In the rows, zero is written as 128.
A single turn carries every row of the set below to another of its rows. Some are shown first; where does it send the rows asked next?
vut: [ 95 145 127 141 120 140 131 127 124 153 149 159 123 120 191 164 140 147
 144 150 121 119 149 137 150  92 141 127 146 118 142 130 114 137 116 105
 108 132]
mus: [101 153 134 131 131  90 139 151  88 137 133 156 137 115 162 138 155 145
 146  87 120 136 170 116 123 105 133 124 131 131 126 106 124 109 103  95
 117 141]
seg: [127 146 122 118 126 114 148 146 108 131 127 153 138 119 180 125 126 144
 150 126 100 144 149 110 175 136 143  97 139  93 145 132 102 142 114 114
  96 140]
Sini: [ 95 136 123 142 161  81 139 113 143 131 126 164 123 100 135 167 140 152
 122 139  93 131 152 114 133 103 124 117 141 114 149 125  92 106 106 135
 108 125]
vudok: [111 165 147 118 154 114 147 144 131 132 133 130 133 127 129 175 170 153
  87 143  90 124 167  94 116 119 149 141 138 120 123 158 114 132 108 132
 108 104]
tugu: [146 140 139 147  98 110 128 143 114 138 144 146 131 156 144 133 138 159
 133 120  98 135 170 122 117 118 157 136 116 138 143 161 139 137 147 136
 113 155]
Fesa: [152 169 125 120 149 156 132 122 100 150 140 137 136 114 150 134 148 160
 132 125  77 112 153 109 149 115 155 142 110 113  99 157 118 116 118 106
  62 124]
Sutud: [116 134 106 161 128 125 117 110 113 146 150 174 129 120 166 156 133 142
 131 143 123  99 146 125 148 130 132 127 137 146 149 127 111 113 121 105
  91 141]
Sobup: [144 145 115 115 117 108 139 115 126 130 123 148 153 107 123 142 134 166
 120 141 105 133 135  99 146 103 172 150 146 114 106 137 108 170 140 115
 110 124]
dofo: [133 158 138 141 131  73 120 123 103 148 140 183 153  89 145 141 135 154
 133 130 120 136 150 111 126 115 156 125 148  87 132 150 115 119  88  99
 107 158]
nolom: [124 151 114 112 131  92 166 132 129 145 122 166 142 135 175 157 142 143
 120 129 142 136 143 119 153 103 154 135 134 142 161 131 128 113 113 110
 121 150]
Vove: [115 174 132 126 124  83 141 116 116 122 170 124 117 128 148 154 138 142
 104 129  82 147 122 106 128 138 139 134 119 126 109 114 134 130 120 118
 112 138]
bepa: [108 148 133 130 153  94 143 153 134 118 118 143 139 134 194 129 135 155
 123 128 100 137 163 117 120 129 143  98 123 114 118 126 124  93  88 125
 119 130]
kub: [143 148 153 138 147 131 139 147 134 114 135 150 113 105 151 153 170 150
 100 139  85 123 159 105 147 139 145 125 103 138 117 160 112 113 142 140
 101 127]
kilu: [128 183 126 137 128 134 140 111 106 138 165 147 126 127 138 170 150 163
 120 123  92 112 131 107 122 138 141 148 140 125 107 128 128 114  85 116
  79 122]
baviz: [126 123  95 128 175 124 149 147 144 149 136 164 123 101 141 112 139 148
 128 141 115 123 162  89 146 136 142 134 124 123 149 141 124 134 121 116
 102 132]
med: [116 180 132 128 125 104 143 115 110 132 170 128 124 136 143 160 140 147
 102 117  85 132 121 110 124 133 141 151 126 140 114 114 131 127 110 118
  91 129]
kana: [151 146 138 124 133 137 131 142 127 103 142 158 123 102 150 143 156 139
 100 134  99 126 152 119 112 127 155 121  94 135 107 153 118 122 148 140
 107 154]
lozu: [113 155 131 111 144 105 136 122 137 139 156 143  96 154 139 171 151 144
 111 157  99 132 155 105 115 104 143 157 129 126  97 151 129 123 134 110
 124 145]
nefad: [152 152 157 148 130  95 135 111 120 158 107 129 150 103 138 153 159 167
 106 128  77 134 183 104 127 106 145 128 129 118 126 148 114 129 121 125
  86 104]
sib: [154 147 125 127 114 122 125 134 116 105 140 152 126 102 153 136 142 144
 118 142  97 122 150 136 106 126 154 115 100 130 107 139 104 137 144 141
 107 161]
Tobom: [110 143 123 125 143 122 155 159 147 148 138 158 111 100 164 125 111 152
 125 140  93 115 164 132 133  98 133 143 158 138 120 133  84 123 112 119
 120 138]
legen: [165 128 116 106 135 110 143 121 112 108 143 136 137 121 114 132 143 165
 128 113 117 111 161  93 140 143 150 142 126 112  94 153 136 119 125 115
  88 136]
diri: [104 123 106 112 150 119 131 154 132 144 128 147 103 129 158 120 140 167
 119 119 121 141 153 100 148 145 148 127 137 118 154 124 127 117 117 116
 126 141]
kitaz: [153 148 153 140 124 103 151 114 125 147 140 127 148 107 151 140 159 147
 114 137  77 128 177 101 121  83 125 137 123 113 107 142 110 138 126 123
  93  91]
finir: [127 129 124 119 141  74 164 171 135 143 146 137 140 113 183 155 119 163
 136 141 104 127 164 111 135  88 146 146 146 104 140 151 131 127 108  99
  93 135]
Nom: [167 153 124 148 137 107 122 106 111 141 128 132 160 115 129 163 153 156
 104 130 112 135 140  99 118 135 154 144 156 129 140 153 121 151 110 127
 103 134]
leb: [110 160 149 109 144 104 143 131 136 128 147 140 106 144 129 176 157 142
  95 148  94 123 167 101 107 111 139 148 134 126  93 155 117 120 127 118
 109 123]
dosed: [144 112 117 145 146 108 146 122 127 157 111 145 137 113 189 134 147 154
 134 151 127 126 181 137 109 108 148 135 145 101 124 146 130 116 101 105
 118 148]
kup: [121 138 108 154 153  99 153 129 118 166 108 136 166 116 172 126 152 137
 115 141 106 120 169 130 113 110 146 163 138 128 141 143 118 119 105  95
 100 125]
vef: [142 151 151 135 107  97 152 122 111 135 161 128 144 118 166 125 164 142
 123 137  79 117 170 110 124  87 127 135 123 106  99 134 113 125 122 121
 107  94]
nesu: [137 126 137 121 139  72 141 142 107 147 137 148 129  83 160 131 132 139
 133 117 102 122 145 142 152 108 154 111 159 130 151 121 110 128 125 119
 123 136]
luri: [149 150 155 157  98 116 123 123 118 136 154 158 136 139 143 153 138 160
 117 113  95 140 152 118 126 115 153 137 121 141 147 158 136 125 137 138
 107 157]
Nam: [104 132 110 107 165  95 131 113 129 134 101 130 125 102 159 148 139 164
 132 131 105 127 153 121 117 107 126 124 143 101 124 127  82 118  95 115
 115 140]
Kikat: [144 158 117 106 128 131 138 111 106 151 137 138 141 158 152 123 149 150
 112 130  76 123 155 109 133  81 153 137 122 116 112 115  94 107 122 126
 101 123]
kof: [149 131 117 115 128  96 149 113 118 110 136 131 148 125 123 123 138 179
 137 116 115 118 160  91 129 123 155 150 121 104  89 150 145 123 119 108
 109 132]
fifus: [156 169 126 103 132 138 142 115  99 155 142 142 140 143 144 128 142 151
 120 114  74 127 155 109 139  89 157 135 111 107 106 129 110 107 112 116
  77 124]
laged: [109 159 118 128 124 101 143 157 118 165 137 150 117 119 173 123 146 154
 162 116 110 134 139 121 148 122 146 143 154 111 120 142 141 135 102  89
 108 100]
tasa: [120 153  84 102 133 113 153 111 112 147 116 172 136 107 172 150 117 140
 128 124 113 133 156 107 125 117 129  95 140 122 112 114 126 127 111  95
  95 136]
vin: [125 143 143 135 128  82 115 132 122 137 144 169 132  88 183 149 147 152
 143 138 127 122 134 124 126 127 136 132 154 115 111 155 107 133  92 101
 135 154]
mir: [162 148 125 111 142 130 141 145 112 115 151 144 115 111 118 148 155 160
 120 134 110 114 159  99 142 152 159 131 137  96 113 174 132 118 119 121
  89 125]
gaf: [117 129 122 140 138 108 164 144 122  97 150 167 117  99 184 136 116 159
 115 134 113 133 141 104 117 112 122 107 157 101 111 145 123 113 122  98
 106 143]
som: [162 144 127 126 118 103 127 119 119 137 125 141 161 110 123 148 138 159
 100 133 111 137 143 101 134 115 170 154 160 121 115 155 115 165 135 117
 106 127]
basu: [136 146 108 122 144 127 121 151 126 144 128 154 129 120 165 110 132 139
 149 116 127 132 174 100 117 112 118 133 160 120 116 140 119  97 134  96
 114 155]
nes: [111 150 136 138 146  82 122 182 123 116 130 151 145 116 171 128 136 139
  96 138 107 131 173 113 126 130 162 114 131 109 133 164 115  95 113 110
 112 134]
mure: [139 169 152 163 115 130 112 106  99 147 145 152 139 125 156 159 151 164
  99 113  95 139 146 117 130 120 154 145 125 133 132 160 131 102 118 121
 102 158]
lilos: [ 98 183 107 138 151 120 137 158 121 147 155 165 136 116 165 125 149 132
 138 119 111 136 136 118 131 111 149 150 133 110 120 154 150 102  99  96
 102 121]
Leso: [109 150 124 126 123 106 151 144  99 128 129 174 125 111 151 134 134 144
 142 131  84 116 163 112 156 132 138 111 146  86 125 138  86 105 117  98
  69 125]

Tobom turns into tasa
kana turns into med
And these:
Nom turns into kub
Vove turns into vef
nes turns into lilos
vut turns into Nam

